Every row has a hidden score. How much higher is the second row's score than the first row's in each pair? 20 means about the same, 40 much higher and 0 much lower. The score is a weighted sum of the row's numbers plus the product of two more (or one squared), each taken from its middle value.
[ 0.07  0.18  0.07  1.9  -0.34  2.07 -0.84 -0.78 -0.51  0.98 -0.95  1.14]
[-0.02  0.   -0.46  1.92  0.54  0.83 -0.59  1.34  1.91  0.13 -0.67  0.13]: 18
[ 1.52  0.86  0.34  0.52  1.    0.75 -0.03  0.    1.2   1.25  0.42  1.4 ]
[-1.77 -2.22 -1.   -0.45  0.89 -0.76  0.17  0.39 -0.68 -0.36  1.07 -0.32]: 14
[-0.75  0.06  1.32  1.18  0.62  1.31  0.03  0.51  1.55  0.23  0.68  0.16]
[ 0.34  0.65  0.15  0.98  2.07 -0.7  -0.25  2.28 -0.55 -0.99  1.33 -1.33]: 30
[ 1.44  0.87  0.86 -0.74  0.35  0.6   1.95  1.08  1.51  0.73  0.93  0.84]
[ 0.22 -0.36 -0.59 -1.55  0.73 -0.65  1.34  0.2   1.47  0.67 -0.83  0.72]: 21
[ 0.26  0.31  0.46 -0.01  0.74  0.01  0.95  1.36 -0.16  0.26 -1.63  0.56]
[ 0.85  0.8   0.47  1.77  0.65  1.57  0.24  0.6   1.21 -0.58  0.78 -0.65]: 29
[ 0.16 -0.45  0.47  0.3   0.22 -1.02 -1.25  0.72  0.53  0.   -0.27 -0.05]
[-0.18  0.59 -0.14  0.05 -0.75  0.39  0.25  0.09  1.57  0.8  -0.33  0.76]: 23
[ 0.22 -0.13 -0.79  1.24  0.33  1.35 -0.11  0.05  0.05 -0.61 -0.25 -0.34]
[-1.24 -1.12 -1.83 -0.74 -1.22 -1.34 -1.22 -1.29 -1.24 -0.43 -0.07 -0.94]: 19
[0.85 1.15 0.34 1.08 0.27 1.23 0.63 1.17 1.95 0.16 0.66 0.38]
[ 0.28  0.7  -0.13  0.16  1.09  0.21  0.09  0.47 -0.42  1.12  0.94  1.13]: 28
[ 1.49  1.79 -0.55 -0.19 -1.11  0.56  1.48  0.79  0.5   0.19  0.16  0.29]
[ 0.14  0.38 -1.28  0.77 -0.84 -0.05 -1.17 -0.69 -1.32 -1.38 -0.84 -1.43]: 32
[ 1.33  0.7  -1.   -0.93 -1.32 -0.1   0.08 -1.25 -0.16  1.38  0.28  1.37]
[ 0.96  0.94 -0.19  2.84  2.19  1.58 -0.7   1.73 -0.45  0.52  2.93  0.62]: 1
[-0.73 -0.25  0.56 -0.99  0.48 -1.34 -0.48 -0.61 -0.01 -1.89 -1.09 -2.11]
[-0.31 -0.69 -2.22 -1.23 -1.22 -2.88 -2.06 -0.74 -1.16 -2.21 -1.4  -2.67]: 16
[ 0.4   0.26  0.41 -0.43  0.11  0.69  0.81 -0.57  2.14  1.65  0.98  1.74]
[ 0.64  1.15  1.96 -0.4   0.3   0.16  1.19  0.79  1.31  0.01 -0.45  0.27]: 15
[ 2.55  2.56  0.17 -0.44  0.42  0.13 -0.01 -0.47  1.71  1.27  0.06  1.47]
[ 0.88  0.32  0.3   1.11 -0.69  1.82  0.78  0.26  0.87  0.44  0.8   0.67]: 16
[-0.56 -0.46 -0.26 -0.26 -0.51 -0.33 -0.73 -0.8   0.46  0.16 -0.09  0.28]
[ 0.93  0.94 -0.75  0.01 -0.07  0.02 -0.94 -1.01 -0.41 -1.37 -0.04 -1.61]: 33
[ 0.74  0.03  1.38  0.83  0.31  1.72 -0.85 -1.61 -0.96  0.31  0.06  0.57]
[-0.53 -0.48 -0.35 -1.48 -1.47 -1.17 -0.08 -0.92 -0.6  -0.01  0.33 -0.11]: 24
[-0.39 -0.77 -1.39 -0.25 -1.55 -0.96 -1.64 -1.48 -0.59 -0.89 -0.49 -0.95]
[-0.28  0.21  0.23 -0.24  0.16 -0.8   0.57  0.76 -1.44  0.19  0.31  0.02]: 21
[-1.81 -1.27 -0.8  -1.55 -1.15 -2.06 -1.05 -1.01 -0.95 -1.2  -0.64 -1.5 ]
[ 0.91  0.01  2.    0.96  2.18  0.28  0.07  1.61  0.61 -0.78 -0.02 -0.7 ]: 16
[-0.14 -0.44 -0.24  0.2  -0.39  0.08 -0.16  0.06  0.48 -0.35  0.24 -0.32]
[-0.71 -0.54 -0.25 -1.04 -0.93 -1.15 -0.25 -0.87 -1.   -0.03  0.44 -0.28]: 24
[ 0.93  0.85 -0.8  -1.29 -1.32 -0.29  0.09 -1.25  0.39 -0.01 -1.59  0.33]
[ 0.58  0.49  0.09  0.07 -0.08  0.72  0.62 -0.47 -0.42 -0.21 -0.12 -0.3 ]: 28
[ 0.49  0.23 -1.58  0.6   0.55  0.24 -0.72 -0.17 -0.7  -0.76  0.01 -0.81]
[ 1.53  1.15  0.51 -1.66  0.15 -0.74  0.49 -0.77 -0.71 -0.78  1.25 -0.68]: 13
[ 0.47  0.26  1.02 -0.37  1.09 -0.25  0.33  0.34  0.74  0.62 -0.44  0.59]
[-2.4  -1.81 -1.94  0.62 -0.51 -0.23  0.02  0.43 -2.33 -1.08 -0.25 -1.48]: 26
[ 1.95  1.73 -0.17 -0.67  0.61 -0.09  0.2  -0.26  1.09 -0.07 -0.61  0.2 ]
[ 0.31 -0.04  0.19  1.38  0.92  1.54 -0.12  0.28  0.95  0.49  0.37  0.48]: 18
[ 2.08  1.37  1.27  1.23 -0.01  1.87  0.73  0.71  1.49  0.52  1.88  0.77]
[-0.82 -0.88  1.46  0.91  0.94  0.65  1.24  2.01  1.72 -0.12  0.76  0.  ]: 10
[-1.   -1.14 -1.33 -0.48  1.03 -0.81  1.22  1.6  -0.25 -0.57  0.59 -0.78]
[ 0.01  0.32  0.18  0.69 -0.37  1.    0.23 -0.21 -0.33  0.25 -2.31  0.56]: 24
[ 1.46 -0.19  0.9  -2.5  -1.38 -0.44  1.16 -1.55  0.36  1.58  1.94  1.77]
[ 0.46  0.48  0.76  0.58  2.1   0.76  1.77  1.88  1.03  1.96 -1.26  2.32]: 27
[ 1.    0.39  2.23 -0.6   0.46  0.72  1.01 -0.11  1.96  0.34 -0.58  0.59]
[-0.65  0.75 -1.31 -0.31  0.48 -0.26  1.14  1.02 -1.37  0.38  1.31  0.31]: 39
[-1.16 -1.03 -0.66  1.62  2.05  0.35  0.18  1.71 -0.43  0.15 -0.07  0.07]
[ 1.19  1.17  1.74  0.58  0.17  0.29 -1.16 -0.49  0.38  0.   -2.13  0.28]: 20
[ 0.49  1.69  0.04  0.04 -0.02  0.39  1.18  0.73 -0.89  0.48  0.41  0.49]
[-1.51 -1.96 -1.12  0.4   0.46 -1.28 -1.31  0.89 -1.68 -0.73 -1.34 -1.07]: 15
[ 0.29  0.13  0.91 -0.79  1.35 -0.13  0.67 -0.14  1.02  0.87 -0.91  1.06]
[ 0.86  0.56 -0.65 -1.09  0.13 -0.12  0.74  0.13  1.4  -0.3   1.33 -0.07]: 21
[-1.24 -1.07 -0.5   1.56  0.78  0.99 -0.42  0.31 -1.1  -0.31  0.2  -0.55]
[ 0.31  0.05  0.64 -0.73 -1.04 -0.55  0.59  0.1  -0.86  0.09 -1.42  0.07]: 20
[ 0.07 -0.4  -0.44  0.29  0.87  0.46  0.62  0.44  0.83 -0.37  0.43 -0.39]
[-0.87 -0.97  0.    0.82 -1.47  0.3  -1.08 -0.53 -0.45  0.15 -0.19  0.11]: 13
[ 0.41  0.47  0.46 -0.47  1.69 -0.76 -0.99 -0.7  -0.23  0.76  0.65  0.59]
[-0.41 -0.35  0.36 -1.24 -1.57 -1.17  1.07  0.59 -0.45  0.04 -0.2  -0.26]: 11
[ 0.02  0.13  0.26 -0.51  0.22 -0.13 -0.51 -0.53  1.27  0.6   0.74  0.77]
[ 1.07  0.69  0.09  2.29  1.67  2.4   0.57  0.69 -0.2   0.33  1.38  0.46]: 25
[-0.76 -1.49 -1.84 -0.75 -1.85 -0.07  0.24 -1.41  0.83  0.16 -0.07  0.04]
[ 0.43  0.6  -0.08 -0.17  0.31 -0.42 -0.43 -0.24 -0.67  0.    0.13 -0.1 ]: 23
[ 0.12  0.12  1.65  0.04  0.97  0.98  1.46  0.25 -0.21 -0.26  1.8  -0.16]
[-0.26  0.4   0.39 -3.03 -0.58 -2.05 -0.44 -2.2  -0.86 -0.13  2.34 -0.34]: 27
[-1.06 -1.07  0.21 -0.45 -0.25  0.    0.96  0.17 -0.1   0.73 -0.63  0.83]
[-0.88 -0.73 -0.19 -0.55  0.89 -1.22 -1.   -0.3  -0.56  0.17 -0.68  0.04]: 26
[-1.58 -0.99 -1.13  0.89 -0.87  0.74  0.58  0.45 -0.58 -0.5  -0.53 -0.72]
[-1.31 -1.17 -0.13  0.52  0.47 -1.14 -2.5  -0.52 -0.97 -0.38 -1.48 -0.64]: 22
[ 0.23  0.8  -0.57 -1.08 -0.82 -0.66 -0.12 -0.67 -0.08  0.15 -0.84  0.23]
[ 1.28  3.11  1.3   1.5   0.93  1.06 -0.65  0.44  1.13 -0.15  0.03 -0.02]: 20
[-0.05  0.29  1.17  1.67  0.42  2.1   0.61  0.89  0.86  0.89  1.88  1.17]
[1.39 2.21 1.47 1.05 1.8  1.69 0.22 0.14 2.14 1.22 0.76 1.58]: 36
[-0.13  0.09 -0.14 -0.22  1.07  0.34 -0.29 -0.77 -0.17  1.15  0.41  1.19]
[ 1.59  0.97 -0.53  1.06 -0.24  1.42  0.26  0.17  0.6   0.28  2.54  0.4 ]: 20
[ 0.43  0.79 -0.21  1.64  0.24  0.26 -1.36  0.32 -0.72 -0.58 -0.56 -0.67]
[-1.88 -1.53 -0.9  -0.64 -1.2  -1.56 -1.55 -0.55  0.39 -0.03 -0.11 -0.25]: 17
[ 0.22 -0.54  0.03  0.16 -0.82  0.65  1.88  0.99 -0.05  1.45 -1.54  1.41]
[-0.36  0.01 -0.47 -1.07 -0.88 -1.08 -1.13 -1.39 -0.56 -1.68 -0.9  -1.8 ]: 25
[ 0.5   0.38  0.19 -0.66  0.27 -0.34 -0.31 -0.61  0.5   0.3   2.09  0.18]
[1.06 0.77 1.52 1.44 3.08 0.62 0.75 2.98 1.05 1.2  0.41 1.5 ]: 17
[-0.77 -1.68  0.27  0.11 -2.17  1.01  1.48 -0.19  1.34  0.06  0.1  -0.07]
[ 0.64  0.63  1.24 -0.57 -1.2  -0.03  0.86  0.04  0.02 -0.81 -0.38 -0.72]: 20
[ 0.15  0.03  0.31  1.6   1.2   0.36 -1.78  0.31 -1.07 -0.16 -0.39 -0.27]
[ 1.02  0.69 -0.31  0.13  0.16 -0.69 -0.64  0.56  0.55 -0.81  0.8  -0.82]: 19
[ 0.29  0.29  0.18  0.96  0.24  1.12 -1.06 -1.27 -1.15  0.49 -2.45  0.56]
[-1.16 -0.92 -2.16 -1.58 -0.89 -1.57  0.   -1.   -1.35 -1.64 -0.05 -2.07]: 18
[-1.16 -1.01 -0.81 -1.13  0.3  -1.67 -0.18  0.01 -0.69 -1.25  0.97 -1.55]
[ 0.41  0.91  0.21  1.98  1.47  1.45  0.86  2.22  0.58  0.14 -0.92  0.33]: 19
[-0.36 -0.43  1.67  0.25 -0.43  0.22  1.88  1.96  0.59 -0.13 -0.9   0.04]
[ 0.05  0.12  0.74 -1.35 -0.05 -0.12  0.97 -0.61 -0.16  0.66 -1.09  0.83]: 33
[ 0.71  1.1  -0.55 -0.13  0.13  0.27  1.3   0.48 -0.38  0.48  0.09  0.32]
[-1.58 -1.75 -0.88  0.03 -1.32 -0.6  -0.89 -0.92 -0.83 -1.13  2.28 -1.58]: 13
[ 0.11 -1.    0.16  0.9  -0.61  0.61  0.04  0.12  0.08 -1.32  0.89 -1.47]
[ 0.56  0.36  0.07  1.12  0.04  1.54  1.55  1.17  1.67  0.24 -1.13  0.44]: 11
[-1.8  -2.82 -1.84 -0.53 -1.62 -1.47 -0.82 -0.22 -2.38  0.09 -1.14 -0.21]
[ 0.3   0.84 -0.14  0.23  0.58 -0.16 -1.37 -0.64  0.8   0.47  0.61  0.59]: 19
[-0.06  0.6   0.27 -0.31  0.31 -0.43 -0.5  -0.42 -1.12 -0.68 -1.18 -0.69]
[-0.26  1.11  0.61  1.02 -0.74  1.29  0.06 -0.41 -0.3  -0.4   0.8  -0.67]: 19
[-0.03  0.17  1.54 -0.28  0.56  0.03  1.66  1.62 -0.08  0.95  0.81  1.  ]
[-1.5  -1.37 -0.23  1.48  0.92  0.36 -1.14  0.12 -1.21 -0.27 -1.05 -0.47]: 21
[ 0.55  0.54 -0.12  0.68  1.4   0.83  1.3   1.92 -0.25 -0.48  1.16 -0.37]
[ 2.07  1.94 -0.05  0.99  1.87  0.77  1.41  2.33  0.94  0.99 -0.15  1.31]: 20
[ 1.09  1.8   0.42 -2.25 -1.56 -1.    0.65 -1.51 -1.2   0.19 -0.78  0.23]
[ 0.37  0.93  0.52  0.63  0.9   1.09 -0.03 -0.14  0.33  0.08 -0.73  0.35]: 23
[-0.2  -0.39  1.26  1.5   0.3   1.8   1.28  1.27  0.78  0.09  0.02  0.22]
[-0.32 -0.65 -0.71 -0.15 -0.7  -0.36 -1.48 -1.3  -0.49 -0.87 -1.71 -0.93]: 31
[ 0.35  0.08 -0.82  0.7  -1.34  0.77  0.71  0.56  0.29  0.24  1.37  0.02]
[-0.03 -0.11  0.06  0.73 -0.32  1.05 -0.59 -0.94  0.55 -0.92 -0.23 -1.04]: 31
[-1.24 -1.09 -0.51 -1.09 -0.35 -1.19 -0.56 -0.84 -2.46  0.01 -0.93 -0.11]
[-1.15 -1.51 -1.16 -0.86  0.48 -1.6  -0.45  0.41 -0.54 -1.08  0.22 -1.33]: 11
[-1.44 -1.16  1.36 -2.19  0.81 -1.75  0.69  0.41  1.24  0.53  0.14  0.64]
[-1.39 -1.75 -0.59 -0.73  0.33 -1.3  -1.02 -0.52 -0.68  0.02 -1.01  0.09]: 26
[-1.12 -1.29 -0.1  -0.94  0.43 -1.01 -0.02  0.01  0.57 -1.04 -1.62 -0.96]
[-0.4   0.01 -1.48 -0.12  0.63 -0.49  0.99  1.89  0.14 -0.68  1.04 -0.89]: 25
[ 0.2  -0.07 -0.76 -0.28 -1.35 -0.44  0.67  0.29 -1.03 -0.9   0.86 -0.98]
[ 0.94  0.84 -0.44  1.83  0.55  1.17  0.41  1.53 -1.    0.28  0.45  0.08]: 23
[-0.68 -0.7  -1.49  0.1  -0.53 -0.25  0.44  0.59 -0.89  0.57 -0.52  0.51]
[-0.67 -0.43 -0.62 -0.84  0.39 -1.26  0.04  0.49  0.02  0.03 -2.34 -0.1 ]: 13
[-0.07  0.4  -0.03  0.66 -0.36  0.78  0.07 -0.29 -0.94  0.5  -0.58  0.58]
[ 1.48  1.35  1.47  0.69 -0.45  1.36  2.76  2.23  0.21 -0.67  1.35 -0.42]: 10
[ 0.53  0.2   0.2   0.26  1.3  -0.39 -0.45  1.02 -0.09  0.41 -0.04  0.36]
[ 0.21 -0.43 -0.11  0.5   0.16  0.1  -0.34  0.1   0.01  0.63  1.63  0.58]: 14
[ 0.67  0.58  0.79  0.45  0.26  0.74 -0.09 -0.08  0.45  0.56 -0.33  0.55]
[ 0.09  1.14  0.62 -0.96 -0.8  -0.29  0.91  0.13  0.02 -1.22  1.53 -1.16]: 18
[-1.12 -0.27 -0.85  0.71 -0.24  0.19 -0.72 -0.1  -0.28 -0.17 -0.46 -0.21]
[-1.51 -1.34  0.7  -0.55 -0.1  -1.39 -1.29 -0.47 -0.84 -0.2  -1.41 -0.31]: 17
[ 0.44  0.18 -0.67  0.03 -0.07 -0.96  0.34  1.42  0.03 -0.23  0.59 -0.42]
[-1.69 -1.5  -0.33 -2.53 -0.3  -3.05 -0.82 -0.58 -0.64  0.07 -0.92 -0.1 ]: 31
[-1.21 -1.26 -1.85 -0.47 -0.84 -0.77 -0.05 -0.14 -1.55 -0.73 -0.22 -1.06]
[ 1.2   0.55  0.05  0.62  0.51  1.18  1.73  1.08 -0.07  0.65  1.24  0.84]: 16
[ 1.35  1.23  0.6  -1.    0.45 -0.52  0.53  0.27  2.04 -0.64  1.8  -0.29]
[-0.69 -0.41  0.09  0.52 -0.69  0.5   0.67  0.63  0.61  0.2   0.53  0.28]: 21
[-0.39 -0.59  0.35 -1.3  -1.86 -1.31 -1.56 -2.05  0.29  0.03 -0.01 -0.3 ]
[ 0.18 -0.14 -0.06 -0.33 -1.36 -0.25 -0.63 -0.89 -0.51  0.26 -1.52  0.34]: 23
[-1.24 -1.76 -0.44 -0.65 -0.34 -1.03 -1.3  -0.73  0.38 -1.33 -0.52 -1.56]
[ 0.16  0.4   0.04  0.12 -1.06  0.75  0.28 -0.35  1.34 -0.39 -1.27 -0.17]: 19
[-2.42 -1.98 -1.58 -1.05 -2.08 -1.3   0.75  0.05 -0.85 -0.8  -1.09 -0.98]
[-1.45 -1.22 -1.29 -0.64 -0.6  -1.55 -0.66  0.22 -0.61  0.34  0.45  0.07]: 30
[-0.13 -0.23  0.84  0.52 -0.11  0.73 -0.08 -0.53  0.32 -0.32 -0.69 -0.46]
[-0.55 -0.96 -0.28  0.3  -0.12  0.39 -0.24 -0.36 -0.04  0.03 -0.84  0.27]: 18
[ 0.29 -0.14 -0.85  0.19 -0.25  0.4   0.74  0.7   0.39 -0.37  0.11 -0.12]
[ 0.02 -0.38 -1.08  0.61  0.14  0.01 -0.65 -0.3  -1.18 -0.36 -0.68 -0.56]: 27
[-0.31 -0.6  -0.3  -0.8  -0.32 -0.39 -0.32 -1.24  0.68  0.62  0.57  0.36]
[ 1.46  1.48  0.43 -0.01  1.55  0.09 -0.83 -0.63  1.39  0.43  0.65  0.73]: 24
[-0.48  0.38 -0.86  0.75 -0.94  0.91  0.32 -0.06  0.57 -0.02  0.07 -0.16]
[-1.5  -1.87 -2.16 -1.39 -0.41 -2.15 -2.29 -1.87 -1.58 -0.9  -0.35 -1.28]: 25
[-0.87 -0.49 -0.02 -0.72 -1.36 -0.27  0.07 -0.94 -0.13 -0.88  0.36 -0.95]
[-0.37  0.06 -0.44 -0.63 -0.92 -0.53  0.41  0.08 -0.88  0.49  2.37  0.23]: 22
[ 0.46  0.11  0.13  0.43 -0.02  0.18 -0.53 -0.08  0.53  0.22 -1.77  0.35]
[-0.78 -0.02 -1.33 -0.4  -0.48 -0.64  0.64  0.62  0.37  0.7  -0.5   0.7 ]: 27
[1.37 1.37 2.51 0.51 0.07 1.93 2.03 1.09 1.96 0.05 0.96 0.35]
[ 1.73  1.82  1.5  -2.16 -0.64 -0.4   1.44 -0.54  1.51  0.61  0.07  1.05]: 16
[-0.21 -0.56 -1.87  0.73 -1.51  0.34 -1.41 -1.28 -0.41 -0.56  1.21 -0.63]
[ 0.08 -0.22 -0.69  0.99  1.55  0.3   0.48  1.41 -1.08  1.26 -0.1   1.11]: 20
[-0.8   0.17 -0.35  0.13  0.12 -0.21  0.25  1.06  0.23 -0.48  0.21 -0.41]
[-0.81 -0.28 -0.15  1.72 -1.02  1.48  0.3   0.34 -1.16 -0.33  1.   -0.47]: 17
[-0.1  -0.46 -1.01 -0.65  0.3  -0.08  1.99  1.19  1.04 -0.31  1.19 -0.53]
[ 1.9   1.72  0.93  3.65  2.4   2.42 -0.91  1.3   0.19 -0.67  1.06 -0.79]: 35
[ 0.29  0.11  0.68 -0.46  0.01  0.22 -0.99 -1.51  0.53  1.24 -0.19  1.49]
[ 1.16  1.33  0.69 -0.37  1.48 -0.86  0.37  1.03  1.75  0.57  1.04  0.6 ]: 17
[-0.01  0.15  0.38  0.47  0.53  0.7   0.27  0.4   0.27 -2.08 -0.47 -1.95]
[-2.48 -1.11 -0.49 -2.55 -2.34 -2.37 -1.   -2.33 -1.72 -0.91  0.79 -1.27]: 17
[ 0.6   0.17  0.47 -0.29 -0.71 -0.11 -0.48 -0.9  -0.5   0.74  2.04  0.83]
[ 0.01  0.87  0.93 -0.51  0.39 -0.99 -0.29  0.29  0.69  0.16 -1.01  0.18]: 21
[ 0.1   0.13 -0.34  1.13  1.62  1.05  0.28  0.88 -0.34  1.11 -0.02  1.23]
[ 0.06 -0.09 -0.6  -0.49  1.59 -0.91  0.5   1.05 -1.08  0.29  0.34  0.25]: 25
[ 0.44  0.51  0.82 -1.27  1.09 -1.15  0.38  0.55  0.7   0.75  0.71  0.88]
[ 1.17  0.84  0.45  0.61  0.36  0.   -0.16  1.06  0.38  0.72  0.    0.81]: 19
[ 0.7   0.24  0.29 -0.13  0.83  0.75 -0.01 -0.81  1.67 -0.51  0.54 -0.22]
[ 0.77  0.57  0.27  0.29 -0.42  0.72  0.88  0.21 -0.63  1.32 -1.01  1.55]: 17
[-0.68 -0.35  0.42  0.    0.66  0.18 -1.72 -1.55  0.53 -0.23  0.59 -0.28]
[-0.05 -0.03 -0.86  1.28  0.23  0.55 -0.52  0.4   0.11  0.09 -0.96 -0.09]: 26
[ 0.4   0.36 -0.83  1.5  -0.49  1.44 -0.47 -0.15 -0.94  0.39  0.71  0.24]
[-0.88 -0.5   0.34 -1.49 -1.95 -0.39  1.1  -0.71  1.   -0.71  0.14 -0.58]: 11
[-0.24 -1.09 -0.75  0.27  0.02  0.03 -0.04  0.47 -0.92  0.67 -1.23  0.68]
[ 0.05 -0.46 -1.18  0.64  0.07  0.45 -0.57 -0.76  0.03 -1.63 -0.64 -1.68]: 37
[-0.35  0.04 -0.25 -0.32 -0.02 -0.59 -0.63 -0.38 -1.22  0.17  0.71  0.06]
[-0.86 -0.46  0.01 -1.46 -3.25 -0.05  0.72 -2.17 -0.57 -1.94 -0.11 -2.12]: 21
[ 0.61  0.74  0.64  0.73  0.22  1.03  0.55  0.02  0.73 -0.61  0.24 -0.42]
[-0.74 -0.82  0.88 -0.33  0.93 -0.87  0.76  1.57 -1.54 -1.05  1.11 -1.02]: 11
[-0.53 -0.78 -1.83 -0.56 -0.37 -0.49 -0.79 -1.35  0.02 -0.13 -0.23 -0.31]
[-0.58 -0.69  0.9  -1.7  -1.9  -2.12 -0.72 -0.76 -1.88 -0.25 -2.11 -0.51]: 14
[-0.31 -0.67 -0.74 -0.57 -0.69 -1.11 -1.53 -1.22 -0.49 -0.05 -0.25 -0.16]
[-0.46 -0.35  0.01 -0.15  0.15  0.27  0.24 -0.34 -1.07 -0.7   0.27 -0.72]: 20
[ 0.61  0.2  -0.54 -0.04 -0.32  0.25 -0.41 -1.01  0.59 -0.4   0.67 -0.39]
[-0.01  0.48  0.02 -0.33  0.25  0.12  1.31  0.62  0.27 -0.82  0.2  -0.8 ]: 13
[-0.06  0.02 -0.39 -0.67  1.03 -0.6   0.08  0.09  1.49 -0.85  1.86 -0.91]
[2.38 2.61 0.76 0.55 0.69 1.33 1.2  1.15 1.83 1.38 0.64 1.72]: 19
[-0.33 -0.14 -0.18  1.09  0.88  0.82 -2.05 -1.38  2.11  0.86  0.16  0.99]
[ 0.25 -0.52  0.51 -1.27 -0.07 -0.9   0.17 -0.32 -1.52 -0.13  0.36 -0.11]: 24
[ 1.16  1.42 -0.56  0.46  0.06  0.76 -0.05 -0.28 -1.18  0.75  1.75  0.67]
[ 0.53  0.28  0.33  0.53 -0.22  0.73  0.58  0.51 -0.39  1.27  0.43  1.26]: 14
[0.91 1.35 1.78 0.66 1.51 1.45 1.73 1.39 1.14 1.16 0.97 1.29]
[-0.26 -0.31  0.16  1.86  0.05  1.37 -0.02  0.92 -0.12 -0.43  0.03 -0.29]: 22
[-1.24 -0.55 -0.21  0.92  0.77  0.43 -0.69 -0.02  0.65 -0.23 -1.2  -0.17]
[ 1.4   0.76 -0.51 -0.03  0.42  0.07 -0.4  -0.67  0.31  0.54  0.77  0.49]: 25
[ 0.79  0.54  0.36  0.41 -0.01  0.96 -1.04 -1.26  0.3   0.5  -1.3   0.87]
[-0.92 -2.5  -0.32 -1.76 -1.89 -0.79  1.17 -0.43 -0.16 -1.37  0.62 -1.41]: 13
[-1.69 -1.8  -1.95 -1.15 -0.77 -1.52 -1.54 -1.66 -1.24 -1.88  0.05 -2.27]
[-1.16 -1.26 -0.69  0.18  0.13  0.19 -0.38 -0.81 -0.21 -1.43  0.07 -1.51]: 21
